In the rows, 128 means zero.
The rows below come in pairs that one turn or mirror swaps. Which row does each named row swap with?
The rows were stretched afterwards, more along some directions than others.
Q397: [134 139 115 143 101 101 108 143 168 106 143 145 132 129 154 123 129 125
 163 132 151 106]
Q449: [142 104 126 152 120 119 142 143 162 117 129 122 103 143 124 111 108 128
 100 146 181 135]
Q486: [129 140 118 114 163  98  85 133 172 109 125 133 148 126 123 106 119 171
 149 139 172 139]
Q196: [127 129  99 142 124 113  85 126 177 109 121 165 126 124 118  89 134 130
 150 178 159 127]
Q383: [112 142 133 133 116 138  92 153 127 115 139 110 122 137 123 135 122 139
 128 134 138 144]
Q974: [126 130 136 125 106 113 110 115 167 166 127 125 136 131 128 112 141 139
 145 136 143 149]
Q719: [142 118 122 129 103 113 111 143 204 128 131 125 117 126 118 111 120 142
 134 150 165 120]
Q23: [152 126 133 157 105 115  83 141 156 125 127 140  81 144 112 111 112 120
 121 129 145 147]
Q323: [115 106  91 143 136 111  94 121 180 105 119 162 156 134 152 109 133 138
 133 144 164 146]
Q819: [116 132 124 156 119 110  66 153 167  87 112 148 108 134 136 103 122 148
 139 148 152 121]
Q491: [150  99 112 136 121 125 117 145 174 120 134  99 130 162 124 113 102 143
  93 130 197 163]
Q939: [155 140 116 138 100 110  98 165 176 126 142  96 107 145 124 121 115 130
 140 139 163 133]
Q198: [140 147 106 122 123  93 104 136 138 116 122 145 114 136 114 106 126 126
 153 137 157 119]
Q353: [153 130 120 148 102 102 114 130 190 126 134 129 131 122 146 107 121 122
 134 144 161 130]
Q619: [134 119 130 106 132 134 111 138 155 123  97 118 131 161 121 108 109 145
 116 130 162 140]
Q79: [139 113 133 171 113 112 104 137 133 118 125 132 112 140 145 107 114 123
 104 109 168 143]
Q309: [122 140 145 156 109 112  63 134 154 126 139 145 118 119 124  93 128 156
 135 136 146 152]
Q548: [130 117 133 142 101 128  87 124 167 115 126 142 151 141 145 104 112 135
 113 128 147 157]
Q377: [148 120 134 132 136 118 114 154 184 115 131 103 132 131 128 126 100 149
 115 136 198 152]
Q693: [148 133  97 158  88  97  82 136 156 112 127 139  95 145 145 103 113 112
 129 119 152 145]
Q219: [136 120  94 112 135 105  92 122 186 106 114 151 116 147 103  93 113 128
 130 144 173 144]
Q254: [133 125 133 130 111 128 112 125 141 126 146 132 146 144 137 114 124 138
 107 115 153 145]
Q528: [136 131 136 123 145 102 110 112 131 154 127 139 126 128  91 105 121 122
 117 120 150 161]
Q164: [132 115 158 129 130 132 120 146 179 146 144 102 138 141 117 111 101 157
 105 147 185 160]
Q503: [143 123  94 149 124  98  75 128 185  88 120 166 114 118 135 104 124 125
 137 139 165 151]
Q585: [139 122 125  95 143 119 123 131 149 137 118 124 131 149  83 100 113 146
 121 136 188 147]
Q8: [148 121 158 132 101 101  98 116 161 162 121 127 100 122 104  96 117 140
 131 135 157 154]
Q432: [123 120 134 156 121 106  86 115 130 144 118 125 112 136 126 117 113 117
 120 117 147 155]
Q212: [132 118 137 139 122 116 101 151 181 131 145 154 128 111 129 111 125 114
 134 171 164 145]
Q384: [126 100 139 122 139 119 125 141 130 140 115 114 137 166 107 101  94 144
 102 130 189 134]
Q214: [117 143 128 143 111  96  93 133 181 116 151 145 119 121 135 105 132 152
 162 146 166 144]
Q17: [132 116 132 154 124 117 130 113 137 149 129 141 132 113 134 123 125 120
 126 123 137 153]
Q445: [146 134 140 132 121  97  70 120 137 140 108 146  97 142  87  86 106 133
 146 131 136 132]
Q750: [153 147 110 146  88 111  69 128 182 108 142 133 114 124 143 109 120 133
 130 133 136 156]
Q317: [128 138 117 154 122 131  96 167 163  97 128 132 123 140 141 119 110 128
 134 146 142 125]
Q991: [144 128 117 113 147 123 105 133 161  89  84 140 137 164 121  97 117 145
 113 117 175 133]
Q165: [132 138 148 114 152  87 100 138 160 120 103 117 131 140 117 104 114 165
 143 123 170 113]
Q404: [153 111 139 124 123 112 115 161 170 130 120  95 115 151 104  98 106 150
 114 132 210 135]
Q210: [159 124 119 137 101 128 115 151 192 108 151 122 127 135 134 120 117 123
 118 148 191 146]
Q304: [132 132 107 136 120 127  70 138 185 112 111 144 138 158 131  91 115 131
 118 152 148 136]
Q674: [137 107 124 145 109 116 139 111 145 156 123 131 143 132 132 118 113 117
 146 138 139 133]
Q610: [115 120 120 146 122 106 114 123 164 137 108 118 118 154 130 105 116 152
 136 122 169 128]
Q149: [139 136 142 138 125 132 100 174 143 113 124 113 103 142 116 116 105 138
 114 147 160 135]
Q194: [143 156  90 123 129 112  95 146 160 109 129 132 128 152 124 120 118 108
 143 133 152 136]
Q928: [143 134 113 124 142  98  81 149 142 110 114 140 113 149 109 117  98 109
 138 136 154 136]
Q18: [142 110 119 138 126 102 105 142 162 114 103 168 110 140 109 100 110  96
 145 157 167 122]
Q31: [140 110 135 152  96 103  90 136 180 115 138 127 105 130 135  99 111 159
 130 132 194 150]
Q625: [138 129 140 132 112 114  95 115 193 131 121 122 127 132 121 106 123 159
 129 137 170 156]
Q821: [130 115 114 150  97 112  98 122 207 112 125 141 122 134 147 110 114 128
 133 151 164 154]
Q457: [148 113 121 118 130 105 104 125 139 123 116 127 137 152 121 116 107 121
 106 103 190 157]
Q704: [159 114 114 137  94  98 100 114 186 138 138 124 130 136 133  96 112 140
 119 119 192 165]
Q125: [134 131 142 167 106 110 103 157 119 122 145 112 105 130 137 127 110 128
 123 121 144 122]
Q664: [164 138 147 161 105 109  86 161 159 123 138 116 112 121 131 121 111 114
 129 124 155 128]
Q230: [164 130 101 143 130 103 100 138 161 110 116 112 110 156 125 115  98 118
 111 123 159 153]
Q783: [125 127 127 128 133 122  85 148 186 103 154 133 142 124 120 117 117 158
 147 179 184 148]
Q720: [120 131 114 127 141 121  85 150 157 122 165 147 139 129 122 111 129 117
 120 153 166 166]

Swapped with Q219: Q445
Swapped with Q693: Q704
Swapped with Q974: Q323
Swapped with Q610: Q304
Swapped with Q819: Q625
Swapped with Q750: Q31
Swapped with Q674: Q720

The rows below come in pairs that one turn or mirror swaps. Which row does each named row swap with?
The rows were stretched afterwards, more along some directions than others.
Q781: [120 135 152 145 135 123 124 103 130 139 115 120 107  71 147 182 141 123
 136 123]
Q736: [136 152 131 149 141 149 125 155 123 117 144 121 114 149 103 109  93 108
  93 153]
Q288: [147 129 128 126 124 139 137 114 142 123 100 163 126 147 142 129 160 115
 130 129]
Q972: [124 149 127 129 116 129 128 151 126 133 115 128 108 137 112 136 104 120
 132 148]
Q733: [151 134 136 118 116 127 137  99 148 129 104 169 137 122 170 133 184 108
 139 135]
Q628: [125 143 128 145 145 140 131 135 110 110 137  97 112 145 107 122 100 108
 102 142]
Q382: [120 160 122 147 145 136 121 152 114 116 152  97 106 121 104 135 102 110
  95 155]
Q68: [131 136 118 133 124 134 118 122 140 125 145 148 154 146 129 104 143 136
 124 122]
Q199: [126 139 135 108 134 132 126 130 103 126 138  81 141  97 120 110 139 148
 116 113]
Q653: [157 128 126 110 135 130 128 136 126 109 135 151 134 149 123 124 131 112
 113 144]
Q840: [167 116 121 103 125 100 123 103 132 138 133 140 157 105 162 163 166 148
 161 128]
Q293: [136 132 137 122 119 137 130 107 135 133 101 153 121 111 153 139 168 117
 138 123]
Q245: [124 114 138 148 146 130 132 117 146 133 109 136 123  82 144 178 144 133
 128 123]
Q468: [118 155 125 152 144 153 126 158 110 108 153 101 116 133  95 116  94 118
  93 132]
Q618: [123 153 136 133 115 133 114 142 129 136 118 133 104 125 109 142 116 120
 120 138]
Q419: [158 107 121 104 132 102 132 104 140 137 126 136 156 109 155 170 167 157
 168 115]
Q696: [101 154 130 145 145 147 135 155 127 115 131 118 103 133  96 113  92 108
  89 140]
Q44: [143 110 120 118 143 121 151 119 137 114 130 122 151 160 139 106 140 126
 130 136]
Q173: [127 142 146 147 119 125 123 108 151 134 111 174  94 154 143 152 114 113
 149 149]
Q239: [100 142 135 159 138 114 130 100 146 149 115 115 111  93 141 180 128 129
 146 144]
Q801: [101 155 130 162 146 139 135 134 136 120 121 119  98 140 103 136  94  99
 101 161]
Q910: [129 170 134 134 112 138 114 141 121 138 120 130  97 111 124 151 119 129
 134 144]
Q380: [126 121 137 103 129 115 129 120 103 134 134  88 145  93 136 111 141 132
 121 126]
Q451: [130 123 125 135 120 108 114 109 141 124 129 155 104 148 137 147 121 105
 143 146]
Q562: [124 113 126 149 132 115 129 113 128 122 124 117 133 103 153 156 151 116
 139 134]
Q488: [118 148 147 159 121 126 119 109 135 142 123 132 115  94 155 172 132 123
 140 137]
Q195: [129 135 134 140 140  95 122  89 142 136 131 110 117  89 152 187 149 129
 141 149]
Q143: [123 125 125 142 158 136 124 146 128 109 142 111 108 138  89 136  90 121
  93 135]
Q656: [156 117 125 112 128 105 120  96 131 139 127 134 147  99 160 177 160 156
 166 121]
Q209: [132 132 132 121 118 119 112 108 138 135 148 141 143 136 137 124 144 143
 137 114]
Q630: [105 132 138 137 139 116 137 108 143 148 105 117 106  82 139 175 134 135
 145 122]
Q524: [136 123 117 132 143 139 147 126 128 113 129 124 141 165 131 103 129 137
 135 126]
Q919: [162 118 129 100 137 116 133 128 133 110 125 144 142 153 117 128 131 119
 121 137]
Q120: [127 125 131 110 130 127 122 122 104 135 141  86 154  84 133 111 158 144
 113 111]
Q61: [154 113 124 116 122 128 132 126 133 134 122 158 157 116 158 148 154 144
 141 114]
Q181: [133 122 111 139 139 140 150 130 132 109 134 125 150 156 138 107 144 110
 130 131]
Q652: [126 138 143 148 117 122 123 105 150 131 121 167 106 136 156 152 134  85
 143 154]
Q464: [128 142 120 138 115 137 117 130 145 133 138 164 146 148 136 108 147 127
 120 129]
Q391: [144 145 115 117 119 119 123 120 143 127 146 140 135 162 128 121 137 132
 143 129]
Q793: [152 129 127 116 138 133 127 135 124 104 129 142 133 153 112 128 119 121
 113 138]
Q305: [137 158 126 133 106 140 112 154 116 129 135 132 106 133 124 131 115 118
 120 146]
Q447: [138 134 130 112 122 122 126 124 107 134 134  96 150  95 138 116 154 146
 134 127]
Q220: [123 142 124 123 121 139 118 137 128 125 150 128 141 143 115 103 131 141
 124 110]
Q839: [121 139 134 144 141 122 134 120 135 137 113 111 121  77 144 178 150 128
 134 135]
Q376: [135 154 134 122 117 123 115 140 116 128 131 117 105 136 105 126 107 121
 126 151]
Q901: [141 118 113 133 137 146 155 140 138 110 119 147 147 178 135  99 137 115
 124 131]
Q420: [132 120 155 135 140 115 132 104 149 145 108 124 124  96 140 165 137 133
 141 124]
Q954: [125 133 116 152 137 133 121 145 109  98 149 111 113 149 113 116 106  90
  98 157]
Q134: [141 142 130 144 117 118 130 117 159 134 111 176  98 163 149 160 120 104
 153 169]
Q581: [132 122 144 129 119 109 123  97 151 140 123 163 114 142 156 150 134 111
 150 139]
Q41: [136 135 129 115 119 127 118 122 146 134 142 153 145 141 126 110 140 135
 128 116]
Q433: [133 100 116 129 138 134 148 126 134 102 117 139 157 145 141 101 156 115
 119 121]
Q179: [147 116 137 108 126 125 138 101 152 134  96 162 136 127 144 132 169 121
 138 116]
Q569: [138 114 136 100 128 124 131 124 104 125 134  87 150  99 137 109 155 138
 115 110]
Q140: [135 103 137 110 134 109 133  87 152 136  98 145 132 137 137 137 164 122
 137 116]
Q627: [152  97 140  90 140 108 129 115 126 118 128 131 133 147 116 133 118 125
 117 115]
Q269: [135 161 109 161 143 138 135 145 136 107 129 128 107 149 116 149 116 105
 106 172]
Q76: [137 115 141 120 128 112 127  83 157 135  91 164 120 132 141 154 158 117
 145 125]

Swapped with Q41: Q179
Swapped with Q801: Q239
Swapped with Q245: Q143

The rows below come in pairs that one turn or mirror swaps. Which row does each named row swap with?
The rows were stretched afterwards, more along some directions than others.
Q642: [133 123 146 165 125 110 125 106 143 158 159 149 136 147 120 131 125 120
  98 127  84 119 137]
Q916: [134 114 160 152 146 124 133  96 185 123 161 139 171 156 119 120 148 135
  89 105  83 147 125]
Q746: [122 114 155 150 143 110 125  98 151 148 134 138 155 157 113 123 150 146
  98 110  95 133 115]
Q725: [143 119 135 138 139 112 122 141 147 137 145 123 128 148 139 122 144 177
 127 113 120 142 124]
Q575: [141 110 143 137 126 126 129 127 164 123 146 134 159 115 113 126 137 140
  99 126 103 149 125]
Q122: [128 135 156 120 149 118 147 103 168 142 159 136 146 146 107 126 142 132
 111 116  96 141 141]
Q459: [146 117 127 134 126 113 129 145 163 143 155 138 121 151 123 130 128 136
 121 111 110 149 136]
Q471: [157  91 150 161 130 101 127 130 156 143 149 131 113 145 132 129 116 142
 115 115  99 140 126]
Q633: [150 122 138 134 133 122 145 110 172 112 153 119 135 144 145 108 137 128
 122 123 119 147 126]
Q970: [149 127 145 130 138 124 157 102 161 124 156 134 124 151 145 114 128 126
 133 106 108 150 142]
Q924: [133 137 148 125 123 130 137  90 168 116 148 135 151 134 132 109 142 120
  92 134 100 147 119]
Q532: [143 123 174 159 147 119 121 104 148 136 144 145 159 149 130 130 127 134
 112 115 108 110 138]
Q845: [136 133 165 139 152 114 143 105 160 144 168 138 136 166 118 124 120 132
 105 102 113 113 135]
Q390: [149 123 146 164 134 110 113 115 150 114 163 123 153 140 139 125 133 140
 106 117 110 118 126]
Q952: [145 139 139 121 131 117 129 121 157 114 130 125 123 143 139 108 144 140
 126 134 125 134 117]
Q956: [149 139 156 148 139 105 124 116 154 147 145 152 135 151 116 130 126 134
 118  97 114 116 138]
Q53: [146 134 123 124 145 123 141 100 179 118 152 110 135 138 131 113 155 128
 111 118 105 152 112]
Q687: [145 111 165 144 138 123 145 111 158 127 156 143 114 146 144 122 120 136
 128 106 100 132 145]
Q225: [158 115 148 132 141 118 151 118 190 130 164 134 118 151 118 119 116 123
 112 109 101 154 120]
Q529: [142 141 140 123 147 121 140 115 163 128 153 130 132 147 128 119 140 163
 126 111 117 149 120]
Q648: [141 137 133 149 128 110 118  84 167 126 143 141 156 132 129 113 126 107
  82 132  95 133 113]
Q286: [127 129 135 142 151 120 109  98 137 151 140 143 133 143 147 123 141 140
 111 131 110 119 116]
Q465: [151 129 128 159 111  99 122 109 148 135 146 129 116 134 144 117 122 124
 116 124  98 131 137]
Q10: [149  96 133 146 132  92 120 144 156 129 139 121 132 136 121 133 130 154
 115 114 108 141 116]
Q631: [134 121 131 147 120 116 115 110 147 135 142 121 178 120 119 124 153 127
  79 121 103 132 126]
Q9: [142 137 135 150 132 137 120 106 146 131 168 125 178 119 132 125 158 142
  75 107 110 134 145]
Q584: [160 115 118 135 131 125 133 117 173 109 150 118 123 137 148 115 139 125
 115 120 122 149 115]
Q378: [156 122 133 150 127 119 116 132 146 129 158 117 145 132 135 125 141 145
  93 109 122 128 124]
Q662: [143 123 153 146 147 121 122 121 156 130 160 143 130 142 146 125 132 169
 125 110 106 132 131]
Q66: [132 139 145 149 140 132 123 102 153 132 173 147 143 147 140 116 127 127
 105 106 113 111 134]
Q895: [154 123 131 152 126 107 139 113 164 120 165 115 141 124 122 124 131 135
 101 125  93 142 125]
Q511: [117 132 139 141 123 121 113  84 146 140 140 133 165 124 121 113 154 130
  88 122 104 126 110]
Q473: [156 136 129 148 141 116 121 107 162 115 157 134 175 122 131 120 135 151
  94  98 123 144 131]
Q968: [150 140 141 135 139 150 138 105 169 117 165 133 160 128 143 112 138 131
 106  98 120 140 142]
Q123: [130 118 160 152 126 103 115 126 128 151 145 144 137 134 126 136 130 156
 131 120 110 112 146]
Q42: [113 121 146 143 137 120 123  89 140 138 130 143 148 151 142 103 143 134
 102 124 112 122 128]
Q81: [143 118 153 136 141 123 125 103 148 135 127 149 140 140 134 122 137 116
 108 121 105 126 109]
Q651: [115 129 147 119 143 127 128 102 146 152 131 141 136 142 117 127 156 140
 111 114 105 131 121]
Q325: [136 115 134 147 128 117 109 122 134 144 146 128 162 120 128 132 158 151
  95 125 101 143 137]
Q137: [126 120 155 129 158 115 135 110 173 138 141 133 150 162 111 116 147 149
 102 108 105 135 106]
Q63: [133 129 135 130 138 121 133 105 156 124 150 121 163 143 125 129 157 155
 109 122 106 164 136]
Q356: [134 145 174 141 157 118 138  95 156 143 165 141 158 153 112 132 135 135
  99 110 105 109 144]
Q208: [136 142 146 135 130 110 128 121 140 149 154 138 136 143 127 130 127 140
 124 123 115 119 149]
Q128: [131 129 141 138 126 130 130 104 167 124 163 136 186 129 115 123 148 131
  92 117 104 150 139]
Q54: [118 112 168 156 117 107 130  91 135 148 138 142 131 154 137 119 133 128
 110 129  88 122 143]
Q668: [135 103 163 159 117 106 141 133 148 151 155 142 128 154 115 136 122 140
 132 121  90 140 167]
Q203: [140 117 144 137 146 115 129 108 155 138 141 145 102 155 146 121 120 126
 129 121 121 115 117]
Q312: [147 115 158 149 133 135 135 102 173 116 158 145 159 146 132 123 135 115
  91 117  91 150 134]
Q494: [127 144 153 144 129 106 125  93 141 142 156 137 145 149 128 124 131 146
 126 132 109 128 139]
Q888: [131 118 153 140 140 120 119 109 141 146 130 149 120 142 147 115 129 128
 122 128 122 105 113]

Swapped with Q225: Q471
Swapped with Q42: Q952
Swapped with Q668: Q575
Swapped with Q956: Q473
Swapped with Q725: Q137
Swapped with Q123: Q128

